Each row has a name. Each piece below is followed by the name of the row it came from. Each question is about the rows just above it. Some pieces are copies with a little noise.

Z_733: [ -4.0 -71.0   3.3  53.5 -64.4   2.5 -86.7 -84.0]
Z_412: [  4.7 -63.0   3.2  48.7 -48.3 -13.9 -64.8 -70.7]
Z_502: [ 31.1 -46.2 -40.6  71.0 -29.9 -67.7 -82.9 -77.6]
find: [ -4.0 -71.1   3.2  53.4 -64.3   2.4 -86.7 -83.9]  Z_733
find: [ 31.4 -46.5 -40.6  70.8 -29.9 -67.7 -82.9 -77.7]  Z_502
find: [  4.7 -63.0   3.3  48.8 -48.2 -13.9 -64.6 -70.6]  Z_412

Z_545: [ 0.3  0.1 11.5 -2.6 -4.5 12.4 -7.3]
Z_549: [ 1.6  0.5  5.0 14.7 11.8  5.6 -0.7]
Z_818: [ 5.6 -0.3  5.3 -7.1 10.1 -8.1  3.5]
Z_432: [-0.1 -0.1 -5.6 -3.8 28.7  3.8  6.0]
Z_587: [-10.0   0.1  -6.9   9.0  19.5  22.6  -3.5]
Z_435: [ 4.4 -0.1  2.3  0.2 -4.5 -5.5  0.9]
Z_990: [ -7.2  -0.9 -14.1 -41.5  -4.7 -72.6  22.0]
Z_586: [ 1.6  0.5  5.0 14.7 -6.1 28.2 -9.6]
Z_650: [ -4.5   0.7   4.5  22.6  -3.0  46.5 -15.6]
find: [ 5.5 -0.4  5.4 -7.2 10.1 -8.1  3.6]  Z_818
find: [-10.1   0.0  -7.0   8.9  19.5  22.5  -3.4]  Z_587
find: [ 0.0  0.0 -5.7 -3.8 28.8  3.9  6.1]  Z_432

Z_945: [ 35.8 -12.0  26.5  34.1   1.3  41.8  -2.8  46.9  37.9  -5.7 -83.5  27.2
  39.9  34.6  31.0   4.5 -16.5  42.8  40.8 -79.4  16.7  19.1  10.4 -54.0
 -48.6  39.9  18.3  10.1]
Z_51: [ 35.8 -12.0  26.5  34.1   1.3  41.8  -2.8  46.9  37.9  -5.7 -83.5  27.2
  39.9  34.6  31.0   4.5 -16.5  42.8  40.8 -79.4  16.7  19.1  10.4 -54.0
 -48.6  39.9  35.1  42.8]
Z_538: [ 55.2  34.7   1.6  68.2   0.1 -31.9   1.4 -34.2  59.5  42.0 -31.8  52.1
  28.3 -26.2  23.3  14.5 -28.1 -36.8 -32.0 -38.1  -7.1  28.2  50.9 -20.3
 -32.0 -31.8 -44.4 -43.5]
find: [ 55.2  34.8   1.5  68.1   0.1 -31.9   1.3 -34.3  59.4  41.8 -31.7  52.3
  28.3 -26.1  23.3  14.5 -28.2 -36.7 -32.1 -38.1  -7.0  28.4  51.0 -20.3
 -31.9 -31.9 -44.3 -43.5]  Z_538
find: [ 35.8 -12.1  26.6  34.1   1.3  41.8  -2.9  46.9  37.9  -5.7 -83.5  27.1
  39.9  34.6  31.0   4.5 -16.6  42.8  40.7 -79.3  16.7  19.2  10.4 -53.9
 -48.6  39.9  35.2  42.8]  Z_51
find: [ 35.8 -12.0  26.6  34.1   1.3  41.9  -2.6  47.1  37.8  -5.5 -83.4  26.9
  39.9  34.6  31.2   4.5 -16.6  42.7  40.9 -79.4  16.7  18.9  10.4 -53.9
 -48.6  39.9  18.3  10.1]  Z_945

Z_770: [ -7.4  12.2  33.0  40.5  20.6 -11.5 -17.0 -13.9  13.3 -27.7]
Z_180: [-12.8 -12.1   7.4   4.4  -9.8 -26.8 -34.7  17.3  -8.4  67.1]
Z_830: [ -3.2 -24.7 -18.7   9.9  20.1  34.1  17.2  65.5  13.5   4.5]
Z_962: [  6.0  21.7   7.5  10.3   6.5  15.7 -28.2 -25.1 -67.2 -39.6]
Z_446: [-14.0   2.7  11.5 -17.2 -15.1  18.5  -5.2 -60.2 -12.1  10.5]
find: [-12.8 -12.3   7.3   4.2 -10.0 -26.7 -34.5  17.4  -8.3  67.3]  Z_180
find: [ -3.2 -24.8 -18.8   9.9  20.1  34.1  17.2  65.6  13.5   4.5]  Z_830
find: [ -7.3  12.2  33.2  40.3  20.7 -11.6 -17.0 -13.8  13.4 -27.5]  Z_770
find: [-14.0   2.6  11.6 -17.1 -15.0  18.6  -5.3 -60.2 -12.2  10.5]  Z_446

